One turn moves each row of this set onto another row. After a few examples, where does it send each row asked below?
Nefa: [  2 -10  11  11  -1   8 -26  12   2  -4  -6   0  19  -1  -6   6   2  16
   6  -1]
tige: [ -8  -5 -18  -5  -1 -19   4  -9   8  -2  -5   3   4  17  11  14   2   7
   1 -12]
Dida: [ -9  -4 -18  -9   1 -17   4  -4  10  -1  -1   2   5  19  11  11   3   5
   1 -12]
fime: [ -6  -3  -4 -10   5   2  -3  11  -2   8  12   5   9  -3   7   4 -14   5
   1   9]
gof: [ -1   4 -24  -2  -4  -6  13   3   3 -15   6  -4 -10   6  -2  10  -6  -4
 -12  -8]
pela: [  0 -11   7  11  -4   9 -26  15  -4   0  -5   6  19   0  -4   5   1  15
   8  -3]
Lov: [ -4  -1  -9  15 -15  -9  -8   8  -1 -11  -3  -4   0  -8 -15  28   6   3
  -1 -13]
Vur: [  2  -5   5  20  -2   9  -7  22  -4  -3 -16  -8   3 -18  -4  -1  -5  16
  -8  -1]
nuvir: [  4 -13  12  13  -1   8 -26   8   0  -5  -8   0  18   0  -5   2   0  14
   6  -3]
Femi: [ -8  -8  -2 -12  -1   2  -1   9  -2   5  13  -1   8  -1   4   1 -11   7
   4  11]
notok: [ -9   0 -10  13  -2  -6  -3   0  10 -14  -9  -1  -2  -3   2   7  17  29
 -21 -12]
femen: [ -1 -15  -1   5  -1  -2 -16  -4   6   2  -1   8  15  21   6   7   9  15
   8 -16]
Fanu: [  1   2 -10  17  -9 -10 -11  11   0 -10  -4   1   0  -9 -13  28   3   1
  -4 -16]
pove: [  1   5 -24  -5  -3  -8  16   9   5 -16  -1  -1  -6   8   0   8  -2   1
 -15  -8]
lof: [  1   7 -12  18  -4  11  10  16   1 -11  -9 -11 -13  -4  -4  -4  -8   3
 -16  -8]
ror: [  2  -1   3  25  -7   9 -13  18  -2  -7 -13  -9  -1 -14  -5   0  -9  16
  -4   2]
Gem: [ -5   9 -16   0   4  11 -11  13  18 -10   9   2   4  15   5 -11   4  16
  -7  -5]
mufuf: [  5 -20   5  10  -6  -4   7  -1  -7   3 -18  -3   7   6  15  -5 -10   7
  -4   3]
Dotek: [  2   5 -22  -5  -5  -9  15   7   5 -14   0  -2  -5   7  -2   8  -6  -5
 -13  -7]
rem: [ 12  -8  -7  20 -13   3  -5  11  -1 -10 -17  -7   3  19  -6   3  -8  -6
   8 -18]
sota: [ -4  -7 -15  -8  -2 -21   3  -9  10  -6   0   2   3  17   9  13   1  10
  -4  -9]
Dep: [  3   4 -13  17  -8  10  10  18  -2 -11  -3  -6 -13  -3  -2  -6 -10   6
 -19  -7]
zinin: [  6 -19   4   7   2  -3   7   1  -8   4 -20  -1   5   6  13  -3 -15  10
  -4  -3]
fugo: [ 15  -7  -9  25 -13   1  -8  12  -1 -10 -15  -3   5  16   0   2  -5  -9
   4 -15]
Nifed: [ -5 -16   2   2   0  -2 -15  -5   5   5   0   7  16  19   7   6   7  12
   8 -14]
Vesa: [ -8   6 -15  -5   4  13  -8  12  14 -11   8  -1   2  17   0 -10   2  21
  -4  -8]
gurok: [  3   7 -13  18 -10   8  10  18  -2 -11  -4  -4 -14  -6  -4   0  -8   8
 -19  -6]
Liduf: [ -3  -1   3  22  -4   9 -11  19  -4  -5 -13 -10  -1 -15  -2  -1  -8  18
  -7   3]
tebun: [ -4 -10   0   4  -4  -5 -17  -2   8   1  -3   9  17  25   9   4   5  17
   8 -11]
Zan: [-10   3  -9  10   5  -5  -3   1  10 -12 -11   0  -4  -2  -1  10  11  30
 -20 -17]

fugo goes to mufuf
Nifed goes to Dida
Now find these:
tebun goes to sota
femen goes to tige
Gem goes to notok

One turn moves each row of this set onto another row. After a few examples, where does it send each row asked below?
neni: [ 10  -6  15   7   3   4   1  -2   2  -7   7   3  -1   0   7  -5   2 -15
 -11 -21   8  18 -17 -20   8  -2   6]
belis: [  9  -9 -11   5  -1  13   8   1 -23   5  12  11  -3  13   3   7  19  -5
   1  -8  12 -17  -6  -7   2 -30  21]
tegiv: [  3  11  -4  -7  -4   9   7   9  -6 -13   7  -1  -2  -3  10  -3  22 -12
   2  -4   4   3  -8  10 -20 -17  15]
gipoz: [ -4 -10  17   7   5  -9  -2   9  -8 -11   5 -12   7  -7  16  -4  15  15
   0  -7  21  -7  -8  -6  -6   7   2]
Bem: [  0   6  -9 -16 -11  11  18   8 -16  -2  14   5  -2 -14   5  -3  14  -7
  -4 -15  28  -8 -12 -15   6  -7 -16]
vib: [  3 -10  15   8  14  16   0  -6  -4  -2  10   5 -10   2   7 -14   5 -16
 -10 -23   7   7 -12 -14   9  -5   7]
Zudan: [ -1  -5  -7   1   6   1   3  -6 -24  -2   4  -4 -17  -7  13  14 -12   2
  11  -7   5  -2  -2   0  16 -19   0]
rativ: [  9 -16   8  13  14   7   2   5 -16 -26   7  -4  14  -8 -11  10  23 -11
   1 -18  13  -9   1 -12  -4  -7   6]
Gaka: [ 20  -2   1   9  -7  -6  11  12 -20  -4  -2   4  11  -3  13  17  14   5
  13 -14  11   6 -20 -20  -3  -3  -1]
Maraf: [  2  16  -4  -6   1   9   3  10  -8 -10   3   3   0   0  12   4  24  -8
   5 -16   4   0  -5  12 -13 -17  19]
Tude: [ -2 -11  15  10   6  -5 -11   2 -19 -29  -4 -12   1   2   6   2   0 -14
  11 -11   9  -5 -19 -11  -4   6   8]
mapu: [  6  -5   6  -5  13   1   4   3 -15  -3   7   3  -4  18   4  12  20 -23
  -3 -18  27  12 -10  -8   2  -7  16]
kam: [  6 -15   1  -1  -4   2  -3   3 -18  -7  -4   6 -14  -7  13   8 -12   1
  10 -14  10  -2  -1   7  13 -28   3]
fam: [ -1   7   7   4  12  -2   6   2 -13  -4  32   2  -1   6  -9 -11   9  -1
   3   1  11 -10 -10  -9  -1 -21  10]
kor: [ -6  -2 -15  -8 -12   7   8  -2 -28 -19   4  -6  -3   3  -3   1   4 -21
  -1 -15  -1 -14 -21 -16   2   1   6]
dalom: [ -4 -11   3   6   5  14 -10   5 -20 -28   8  -2  13 -19  13 -12  16   4
  18  -2   2  -5 -13 -17   2  -5   2]
gebo: [  3  -9   3  -7   6   1  -6  12  10  -3  13  -9  -8  19   1   6   7  -1
   5 -14  16   1  -9 -12  -1   1   3]
fabef: [ -6 -12   4  11  10  14  -7  11 -19 -25   1 -12   4 -21   9 -13  17   1
   7   6  17  -5  -7 -14   3 -17   1]
Vumo: [-12 -12 -10  -9  -4  17  -5   7 -10  -8  16   5   0   8  10  11   3 -18
  10  -8  16  -3   1   6 -18 -13   5]
fulu: [ -2  -3  -9  -5  16  -3   9 -15 -22  -8   4  -8 -14   1  13  12   0  -1
  11   3   5  -1  -6  -8  13 -14   0]
Gumu: [  7  -6  -1  -2   4   6 -12   9 -23 -23  14   6  13 -11  15 -14   9   2
  19  -4   2 -10 -20 -12   2   2   2]
lamak: [-13  -9  11  -1  -3  14   5   2 -18 -20   8  13   0   1   5  -7  30  -5
   9 -26  25 -17 -13 -19  -8  -8  -6]
Fis: [  0  12  -6  -2  -2   8   3   8  -8 -11 -13   3  -2  -4  23   4  17 -10
   5 -21  12  -4 -14   8 -16 -12  14]
Bug: [ -1 -10  14 -10 -10   8  15  -2 -31  -1   6 -12   7  -2  17 -14  24  -4
   2 -14  25  -2  -8 -17  -1  -9  -4]
siv: [ 27  -5  -3  15   0  -2  -8  15 -16  -7   7  -4   2   5  -2  12   0 -17
  -3 -13  17  -3 -18  -5   0 -11  16]
Dolun: [ -1 -15   6   5  -6  12 -10  12  -8 -16   0  21  -8  -3   5   6   2   3
   9 -33  18  -9  -6   0   4 -22   0]
fonas: [  0 -20  -3  -3 -19  10  -2  -5 -35 -12   9  -2 -10   7  23   3   2 -11
   4  -3  16   4 -14   1   5 -11  -8]
Lazi: [  4   3  -2  -5   5  13  10   4 -14  -6  15   9   1 -14  10   1  13  -9
   9 -19  40   2 -11 -14   1 -19 -21]
Tuped: [ -6 -15   1   2   8  13 -10  15 -14 -24   8  -7   7 -19  13 -15  14   2
  14   4   7 -10  -9 -12   6  -9   2]
gopuf: [ -1  -9   4   0  -3  -5   1  -6 -29  -1  17   8 -13  12  12  -4  -6   0
   9  -6  26 -13 -20 -22  11 -16  -2]
butet: [  6  -9   2  -4  -8  -9   8  -5 -16 -31   5  -3   6   1  -2  -4  17  -8
   1 -14  22 -18 -19 -27  11 -20   1]
Dokat: [  3   2  -3  11   3  10   3  12 -35  -2   8   3  -4   4  14  15  10   1
  21  -8  19  -8  -7   6 -18 -13   7]
dal: [ -8 -14   6  11  13  12   1   1 -25 -16  -3  -7   1  -9  10   1  23 -16
  -5  -4  28   8  -5  -9   8 -30   7]
mivu: [  2  11   0   0   3  10   9   9  -6 -10  20   2  -1   2  -1  -3  21 -13
   1  -2   0  -3  -6   9 -16 -18  12]
tedu: [  5 -12   2  -5   1   1   3  -5 -20  -3  -2   0 -15  -8  14   9 -10   5
   8  -2   6   3   4   3  14 -21  -1]
bel: [ 17 -13   7   4  -2  -3   5   8   4  -6   1  10   7   0  10   5   6  -8
  -2 -15   7  13 -16 -28   6   0   2]
zik: [  0 -10   0  23 -14   8  12  -5 -24 -14   2   3  -7  -6   9   6   1   2
   5 -13  18 -25 -13 -10  -3 -26  -5]
vaf: [ -3   4 -13 -12  -8  13  11   4 -18  -5  15   7  -2 -13   9  -3  17  -8
   2 -19  33  -4 -18 -21   8 -18 -15]
Mam: [ 10 -19   7   3   0   6   6   4   6  -4   6   5  -3  -3  11  -2   2 -15
  -7 -18   5  17 -16 -22   5   0   2]
fotev: [ -1   0 -17 -16 -13  10  22   1 -25  -6  11   4  -4 -10   1  -1  16  -8
  -6 -17  19 -11 -15 -18   6  -4  -7]

kor goes to dal
mapu goes to Dokat
fonas goes to Bug
Now find these:
Fis goes to fulu
Bem goes to Tuped
vaf goes to dalom
belis goes to zik
fotev goes to fabef

